In the rows, 128 means zero.
Which row each row swaps with, under one turn or mirror:
q_406: [ 95 119 139 120 117 142 152 144 103 121 136 109 127 124 123 107]
q_746: [144 130 127 124 106 149 175 122 112 114 119 147 121 154 136 102]
q_455: [163 130  92 140 110 141 169 129 114 146 131  94 136 120 146 122]
q_181: [153 134 131 131 121 141 124 144 144 175 140 120 133 119 126 137]
q_159: [156 111 124 134 118 133 125 168 134 168 134 105 135 114 132 129]
q_843: [112 138 108 120  97 106 118 122 120 157 123 111 130 122 141 125]
q_201: [139 124 162 121 107 123 154 155 153 144 108 115 112 139 134  97]
q_774: [117 128 104 134  97 106 110 120 107 141 109 121 123 125 143 123]
q_240: [157  95 118 138  94 125 182 140 117 149 108 134 134 113 141 131]
q_975: [124 135 106 119 103  99 111 131 112 133 106 106 133 124 149 117]
q_700: [147 131  94 130 117 128 175 133 120 143 135  87 137 124 144 107]
q_290: [148 120 131 128 123 145 137 163 142 177 140 112 130 115 125 130]
q_503: [151 129 157 124 112 120 162 158 136 123 117  96 121 137 144 101]
q_578: [161 110 123 125 127 141 123 169 134 160 139 110 133 112 131 127]
q_295: [120 131 105 123 100  98 110 120 120 142 113 117 134 121 138 121]
q_81: [159 125  96 121 112 133 122 144 136 114 104 137 135 128 125 153]
q_67: [158  88 124 132  97 129 177 142 111 151 110 136 134 104 139 132]
q_237: [142 131  96 132  84 127 149 155 123 130 103 128 128 111 155 154]
q_222: [ 97 122 141 127 116 160 149 136 103 135 128 127 131 124 114 116]
q_962: [151 138  96 136 121 137 166 140 114 163 142 103 142 121 151 115]
q_909: [161 122  82 119 119 131 128 132 117 125 127 134 137 136 141 146]
q_698: [145 131 156 123  97 120 166 150 149 150 104 114 113 143 138 103]
q_402: [156 106 123  95 121 121 142 132 143 135 113 157 127 107 132  94]
q_107: [139 111 148 120 120 151 134 164 143 163 135 112 121 124 126 136]
q_763: [158 130 134 141  96 160 154 133 101 124 114 145 115 140 141  92]
q_688: [124 127 119 104 133 142 155 113 155 141 138 121 105 132 145 126]
q_462: [151 108 129  91 122 124 141 130 151 133 116 158 119 115 136 104]
q_327: [ 98 117 129 129 119 144 146 138 103 115 124 127 132 124 107 109]
q_875: [147 127 148 117 109 113 158 160 145 145 110 101 112 135 147  97]
q_957: [162 124 105 113 113 136 122 157 119 120 105 138 148 118 134 149]
q_991: [164  98 117 137  96 131 177 145 106 151 115 127 143 108 140 125]
q_807: [133 140 123 112 107 160 145 150 124 118 129 157 116 113 139  86]
q_596: [100 116 142 127 116 145 163 141  99 116 124 120 140 117 121 117]
q_464: [123 132 130  98 138 131 162 130 155 127 123 121 110 137 151 124]
q_620: [101 110 142 129 117 149 152 137  98 122 132 121 130 123 118 108]
q_808: [156 104 120  99 127 126 138 136 145 133 123 159 123 109 135  96]
q_404: [121 137 109 119 108 104 107 116 116 146 117 124 133 114 148 117]
q_488: [152 138 145 125  92 154 154 136 103 130 101 155 123 136 144 101]
q_765: [157 134 141 123  99 111 144 159 141 154 112  96 129 136 138  94]
q_575: [155 129  91 124 115 124 126 142 108 112 108 139 150 115 135 141]
q_421: [170 118  98 118 121 133 132 143 131 110 109 122 136 126 132 152]
q_992: [ 93 120 130 130 102 151 157 144 101 125 126 129 140 122 123 121]
q_496: [135 132 139 130 106 152 156 119 105 119 109 164 118 133 143 110]
q_74: [139 132 123 100 133 147 154 115 159 122 126 126 104 133 139 115]
q_476: [114 133 105 114  97 105 109 130 115 132 118 127 131 121 155 112]
q_275: [161 135 134 136 100 160 159 118 112 132 115 148 115 139 136  96]

Swapped with q_962: q_464
Swapped with q_455: q_74
Swapped with q_875: q_290
Swapped with q_843: q_406

